In the data rows, 128 means zero.
Here are some points, one per row:
[106 156 156 082 100 154 155 143 136 145 134 131 112 124 132 111 061 144
 090 136 117 160 139 122 066 117 064 078 154 122 155 132 118 088 091 154
 031 170 139 144 129 124 122 123 131 137 139 176 117 136 140 071 112 129
 046 142]
[103 156 106 108 156 107 091 063 095 173 087 115 097 149 089 116 097 092
 129 158 159 096 097 177 111 144 143 121 102 105 145 128 069 132 138 183
 125 107 169 105 130 190 090 139 176 121 114 106 084 124 089 096 139 150
 137 058]
[103 098 147 105 126 060 158 161 149 151 130 101 133 122 094 151 187 150
 156 202 108 184 120 126 110 152 187 123 160 138 166 131 145 138 121 131
 106 106 188 149 103 125 158 115 179 143 103 188 093 181 106 145 089 099
 161 151]
[144 147 179 145 148 123 126 105 111 135 098 151 114 186 109 089 169 128
 164 115 101 115 088 062 149 109 132 157 168 083 132 070 105 134 108 151
 137 090 123 104 153 172 169 133 064 093 118 202 117 144 142 122 172 139
 088 174]
[165 059 094 112 176 158 116 092 141 155 153 123 131 086 157 090 109 107
 175 127 180 108 121 133 119 101 148 162 163 151 040 142 159 135 117 092
 056 104 136 138 136 167 168 110 137 103 158 144 104 086 113 108 096 084
 122 143]
[125 116 137 173 048 112 127 147 128 194 128 112 105 120 179 112 100 174
 148 095 122 115 169 161 164 076 113 133 135 140 149 109 092 138 156 061
 129 118 107 087 123 170 117 051 135 125 129 122 114 212 069 139 127 138
 120 132]
[159 115 097 153 114 118 092 187 115 137 063 192 127 107 127 128 125 114
 119 118 147 110 134 125 138 155 103 110 159 196 166 187 110 137 125 145
 134 121 127 127 159 137 161 167 085 135 127 120 056 122 136 151 039 197
 125 166]
[141 141 150 131 074 121 078 173 123 153 216 159 122 140 092 152 095 095
 182 162 108 112 147 118 161 153 144 146 194 076 120 132 086 130 078 070
 128 115 168 149 131 105 097 152 129 128 126 064 147 098 175 103 125 127
 125 100]
[107 132 125 093 157 166 082 181 097 166 139 119 133 086 068 135 167 140
 066 126 207 154 176 096 109 084 129 150 130 090 117 106 088 170 170 135
 165 168 146 141 118 116 091 119 088 068 133 144 156 121 108 146 097 106
 123 133]
[117 119 141 106 111 198 184 150 165 119 095 151 218 135 121 112 150 138
 125 135 088 107 151 192 098 102 085 162 131 075 102 211 109 146 106 120
 163 061 119 137 115 124 108 142 138 105 102 161 107 124 118 136 163 138
 149 101]
[112 165 126 153 143 148 114 065 162 114 156 136 141 156 171 101 110 148
 115 170 165 114 171 093 177 075 136 099 165 132 127 143 111 065 164 184
 144 063 149 148 145 095 133 119 173 163 112 147 194 123 147 151 069 133
 154 151]
[105 167 086 097 156 129 085 099 160 124 074 110 139 093 158 140 156 133
 150 128 030 042 140 118 133 133 138 151 092 139 136 125 143 157 140 110
 124 146 181 105 123 068 084 127 131 111 096 102 138 132 143 122 095 083
 060 165]
[152 138 089 130 198 184 174 095 141 111 135 126 124 125 114 164 100 116
 206 128 120 179 158 061 109 135 166 108 119 125 157 197 094 136 156 092
 122 151 130 114 122 148 120 118 114 125 156 117 143 195 154 172 151 174
 109 094]
[132 147 117 108 110 083 158 105 088 087 133 126 185 186 123 057 128 159
 095 168 185 048 086 109 107 120 165 102 143 107 164 169 160 141 136 064
 121 173 132 112 096 101 147 104 091 124 167 096 130 141 120 124 126 136
 142 127]
[101 144 141 078 192 107 105 133 076 103 170 104 065 107 122 112 135 137
 115 031 092 116 113 160 118 136 129 114 159 105 125 142 184 092 112 084
 132 071 117 147 116 121 086 130 139 128 149 149 128 143 113 153 119 204
 165 162]
[207 127 137 139 181 094 191 112 168 174 153 139 101 130 094 090 137 105
 127 159 145 136 166 169 093 123 097 098 096 117 130 080 162 191 122 128
 138 100 107 107 206 061 110 109 109 165 126 103 138 144 144 114 118 157
 132 142]
[149 093 101 116 088 162 120 101 067 129 141 180 121 113 128 149 112 153
 165 141 103 141 052 190 115 118 126 151 084 126 185 106 098 125 214 140
 103 118 121 194 140 070 145 130 128 090 131 132 154 121 155 115 149 118
 162 168]
[109 149 104 111 137 099 154 103 107 134 124 087 131 136 109 230 153 096
 108 167 054 089 144 124 138 084 093 114 168 113 115 140 106 136 165 131
 126 157 039 143 146 180 135 101 110 157 157 119 121 080 139 104 113 104
 177 150]
[133 070 161 117 110 132 112 078 113 141 168 101 166 148 143 110 116 165
 118 094 069 144 152 138 157 180 136 059 125 090 076 104 107 149 148 172
 108 175 107 089 119 096 138 177 108 099 110 131 070 124 143 190 092 121
 151 092]
[179 088 159 115 145 141 116 174 115 107 119 169 113 144 139 086 093 128
 080 138 053 153 103 078 100 067 105 122 088 134 129 105 157 122 139 122
 165 125 176 110 114 212 123 168 152 160 144 075 141 158 133 133 101 081
 169 122]
[115 142 083 158 095 101 137 147 113 149 146 113 136 139 125 098 155 116
 126 107 133 123 152 118 108 076 166 212 054 076 137 124 163 086 109 158
 089 153 116 163 158 137 147 131 154 174 166 134 093 106 185 207 116 150
 091 096]
[073 084 116 179 156 114 150 092 137 129 141 183 150 130 059 166 114 183
 121 086 133 144 121 088 131 134 092 121 118 117 179 107 180 128 151 062
 140 100 112 110 122 138 149 134 169 139 082 127 126 052 087 118 105 128
 074 090]
[120 096 152 147 103 138 159 159 127 123 123 102 086 150 147 138 094 000
 128 142 140 107 098 151 129 133 107 122 133 111 098 139 161 139 204 121
 178 160 159 097 073 107 138 119 155 126 101 183 144 103 138 157 127 156
 083 141]
[152 101 152 125 094 118 148 128 139 087 111 127 092 104 147 164 120 117
 065 133 115 141 091 085 175 101 214 105 082 125 115 158 128 109 094 111
 149 106 104 135 210 097 110 095 137 059 132 160 107 128 111 074 113 138
 107 078]
[142 086 141 177 121 112 119 112 154 139 144 075 112 144 137 153 153 173
 110 130 143 107 105 103 076 087 128 082 135 187 098 154 097 126 121 122
 135 133 181 186 155 128 076 161 119 157 117 103 107 085 117 168 222 150
 102 170]
[105 114 071 150 158 138 194 191 129 126 099 109 108 114 089 104 083 118
 083 117 105 105 126 140 154 121 158 144 197 188 136 065 131 091 119 156
 081 119 129 113 121 109 141 120 093 093 066 088 143 141 151 155 172 116
 163 077]
[207 179 108 096 107 149 085 137 151 114 105 067 150 097 113 125 127 124
 147 183 133 169 080 110 175 114 089 118 115 140 133 080 143 109 112 119
 128 092 066 144 043 098 113 137 127 147 128 117 097 100 082 162 138 144
 106 105]
[133 117 080 119 086 154 113 136 096 117 200 162 151 151 094 110 185 087
 133 131 111 120 119 085 097 169 118 152 139 198 108 135 123 097 121 183
 132 148 069 058 152 109 089 120 191 126 130 127 148 156 060 120 152 122
 121 153]
[116 070 160 153 161 103 141 151 153 072 112 111 091 134 148 166 125 116
 165 081 181 089 129 113 102 109 102 153 106 084 158 122 056 130 076 179
 116 125 092 112 063 071 131 136 150 122 146 083 123 144 119 105 104 098
 152 148]
[093 131 111 119 082 155 135 151 203 115 115 140 117 081 088 107 176 120
 141 101 152 100 138 103 170 181 110 064 108 080 103 102 161 104 182 159
 132 121 162 162 124 155 153 101 138 120 190 074 099 144 150 086 173 135
 150 151]
[182 109 061 124 079 167 130 077 141 109 146 090 091 168 099 162 156 158
 116 091 137 120 129 140 111 148 112 144 117 139 116 130 131 119 073 131
 167 145 186 147 097 141 169 103 065 181 111 166 174 147 134 084 081 136
 147 092]
[079 141 158 124 072 173 112 031 133 098 081 150 075 106 123 107 117 099
 093 150 143 160 148 124 108 157 118 164 156 144 139 108 149 184 067 099
 148 154 088 160 131 133 125 116 159 114 102 100 109 138 155 188 136 109
 159 158]
[056 112 166 116 151 183 075 159 167 105 152 094 188 128 099 151 095 115
 128 143 131 123 073 189 170 113 149 121 088 163 151 097 121 163 075 129
 121 149 127 080 179 151 167 126 118 167 168 138 169 135 123 144 132 165
 130 155]
[165 154 102 131 154 130 133 135 083 108 149 181 166 110 151 200 124 129
 115 111 193 085 136 165 171 121 130 084 135 126 122 090 156 146 100 128
 149 140 123 133 115 151 102 165 171 150 110 178 088 196 183 127 172 063
 103 130]
[151 140 103 097 153 055 120 121 213 132 155 165 166 152 176 096 161 111
 096 088 121 155 135 147 113 146 146 120 118 174 142 099 055 135 124 098
 145 156 107 172 080 172 138 099 164 085 130 149 171 089 173 121 134 165
 122 117]
[117 151 122 080 110 146 124 149 165 207 072 145 087 153 169 147 129 149
 119 087 150 153 104 136 092 138 206 118 164 110 124 139 137 113 147 106
 145 117 075 085 137 105 172 210 125 181 144 112 165 123 108 125 156 088
 122 129]
[147 094 174 149 172 124 102 124 132 149 123 195 138 131 162 136 131 117
 113 140 111 147 145 165 160 156 172 142 139 096 149 165 186 098 109 197
 115 171 116 180 094 144 102 068 055 160 106 094 149 130 053 130 152 125
 097 136]
[136 144 138 093 118 109 104 148 155 089 178 046 149 164 161 139 117 130
 124 120 172 162 145 135 137 161 099 197 123 127 164 168 170 133 187 146
 134 107 116 126 174 169 134 154 105 089 055 075 103 147 158 090 136 108
 115 144]
[143 160 175 151 122 136 198 125 067 138 082 114 170 109 130 158 136 157
 112 132 142 139 130 117 154 169 151 177 102 136 049 098 116 144 136 118
 085 136 133 134 101 148 117 168 167 137 109 087 174 133 125 083 101 207
 129 176]
[120 151 127 157 166 149 105 157 078 106 105 093 133 163 138 077 123 105
 158 121 102 145 217 132 149 132 116 116 107 139 134 125 115 122 120 092
 154 181 137 191 157 081 194 157 163 136 124 147 102 110 070 062 173 105
 159 124]
[101 166 120 161 132 090 113 123 164 102 152 171 083 111 104 118 095 164
 116 166 123 160 159 144 152 134 133 175 071 149 082 168 123 118 149 116
 115 136 132 054 074 111 094 151 078 138 144 187 088 095 148 096 172 111
 182 160]
[096 137 147 164 133 122 109 132 065 153 111 117 114 148 133 107 202 145
 143 120 126 186 113 155 147 091 104 080 122 181 110 192 157 160 103 150
 120 089 124 100 094 112 149 097 132 104 152 090 167 119 205 105 132 104
 089 081]
[101 108 137 125 106 078 122 099 099 108 103 138 170 060 205 136 170 063
 129 123 150 164 131 105 118 144 077 125 134 121 153 098 120 097 127 101
 083 107 177 098 167 127 111 158 063 160 135 153 171 131 104 140 152 129
 165 071]
[142 197 171 197 159 144 142 162 140 115 137 124 099 151 161 149 126 167
 116 144 123 100 091 147 093 222 095 153 139 146 119 113 128 125 148 126
 126 117 132 151 162 137 129 111 127 096 209 150 138 123 100 177 089 080
 123 070]
[118 150 134 094 103 076 156 149 100 121 098 119 160 073 129 111 048 175
 233 114 138 131 119 111 097 138 128 112 127 138 106 126 148 121 100 182
 214 162 116 120 154 147 111 088 120 119 107 140 153 076 133 142 130 107
 151 133]
There is one direction along which these points spread out most. Take the direction at right angles to it along which they spread out most. Go by this last direction. For each point below, how far along it does it lie, from 0 to 99? 50 is the average, and the first point above lies past it. One standard deviation of the points above along it is 16.
[109 149 104 111 137 099 154 103 107 134 124 087 131 136 109 230 153 096
 108 167 054 089 144 124 138 084 093 114 168 113 115 140 106 136 165 131
 126 157 039 143 146 180 135 101 110 157 157 119 121 080 139 104 113 104
 177 150] ~ 41
[136 144 138 093 118 109 104 148 155 089 178 046 149 164 161 139 117 130
 124 120 172 162 145 135 137 161 099 197 123 127 164 168 170 133 187 146
 134 107 116 126 174 169 134 154 105 089 055 075 103 147 158 090 136 108
 115 144] ~ 40
[182 109 061 124 079 167 130 077 141 109 146 090 091 168 099 162 156 158
 116 091 137 120 129 140 111 148 112 144 117 139 116 130 131 119 073 131
 167 145 186 147 097 141 169 103 065 181 111 166 174 147 134 084 081 136
 147 092] ~ 20
[115 142 083 158 095 101 137 147 113 149 146 113 136 139 125 098 155 116
 126 107 133 123 152 118 108 076 166 212 054 076 137 124 163 086 109 158
 089 153 116 163 158 137 147 131 154 174 166 134 093 106 185 207 116 150
 091 096] ~ 28
[118 150 134 094 103 076 156 149 100 121 098 119 160 073 129 111 048 175
 233 114 138 131 119 111 097 138 128 112 127 138 106 126 148 121 100 182
 214 162 116 120 154 147 111 088 120 119 107 140 153 076 133 142 130 107
 151 133] ~ 65
[103 098 147 105 126 060 158 161 149 151 130 101 133 122 094 151 187 150
 156 202 108 184 120 126 110 152 187 123 160 138 166 131 145 138 121 131
 106 106 188 149 103 125 158 115 179 143 103 188 093 181 106 145 089 099
 161 151] ~ 55
[151 140 103 097 153 055 120 121 213 132 155 165 166 152 176 096 161 111
 096 088 121 155 135 147 113 146 146 120 118 174 142 099 055 135 124 098
 145 156 107 172 080 172 138 099 164 085 130 149 171 089 173 121 134 165
 122 117] ~ 17
[117 119 141 106 111 198 184 150 165 119 095 151 218 135 121 112 150 138
 125 135 088 107 151 192 098 102 085 162 131 075 102 211 109 146 106 120
 163 061 119 137 115 124 108 142 138 105 102 161 107 124 118 136 163 138
 149 101] ~ 47
[116 070 160 153 161 103 141 151 153 072 112 111 091 134 148 166 125 116
 165 081 181 089 129 113 102 109 102 153 106 084 158 122 056 130 076 179
 116 125 092 112 063 071 131 136 150 122 146 083 123 144 119 105 104 098
 152 148] ~ 51
[159 115 097 153 114 118 092 187 115 137 063 192 127 107 127 128 125 114
 119 118 147 110 134 125 138 155 103 110 159 196 166 187 110 137 125 145
 134 121 127 127 159 137 161 167 085 135 127 120 056 122 136 151 039 197
 125 166] ~ 70
[179 088 159 115 145 141 116 174 115 107 119 169 113 144 139 086 093 128
 080 138 053 153 103 078 100 067 105 122 088 134 129 105 157 122 139 122
 165 125 176 110 114 212 123 168 152 160 144 075 141 158 133 133 101 081
 169 122] ~ 69
[144 147 179 145 148 123 126 105 111 135 098 151 114 186 109 089 169 128
 164 115 101 115 088 062 149 109 132 157 168 083 132 070 105 134 108 151
 137 090 123 104 153 172 169 133 064 093 118 202 117 144 142 122 172 139
 088 174] ~ 66
[112 165 126 153 143 148 114 065 162 114 156 136 141 156 171 101 110 148
 115 170 165 114 171 093 177 075 136 099 165 132 127 143 111 065 164 184
 144 063 149 148 145 095 133 119 173 163 112 147 194 123 147 151 069 133
 154 151] ~ 15
[096 137 147 164 133 122 109 132 065 153 111 117 114 148 133 107 202 145
 143 120 126 186 113 155 147 091 104 080 122 181 110 192 157 160 103 150
 120 089 124 100 094 112 149 097 132 104 152 090 167 119 205 105 132 104
 089 081] ~ 42
[149 093 101 116 088 162 120 101 067 129 141 180 121 113 128 149 112 153
 165 141 103 141 052 190 115 118 126 151 084 126 185 106 098 125 214 140
 103 118 121 194 140 070 145 130 128 090 131 132 154 121 155 115 149 118
 162 168] ~ 49
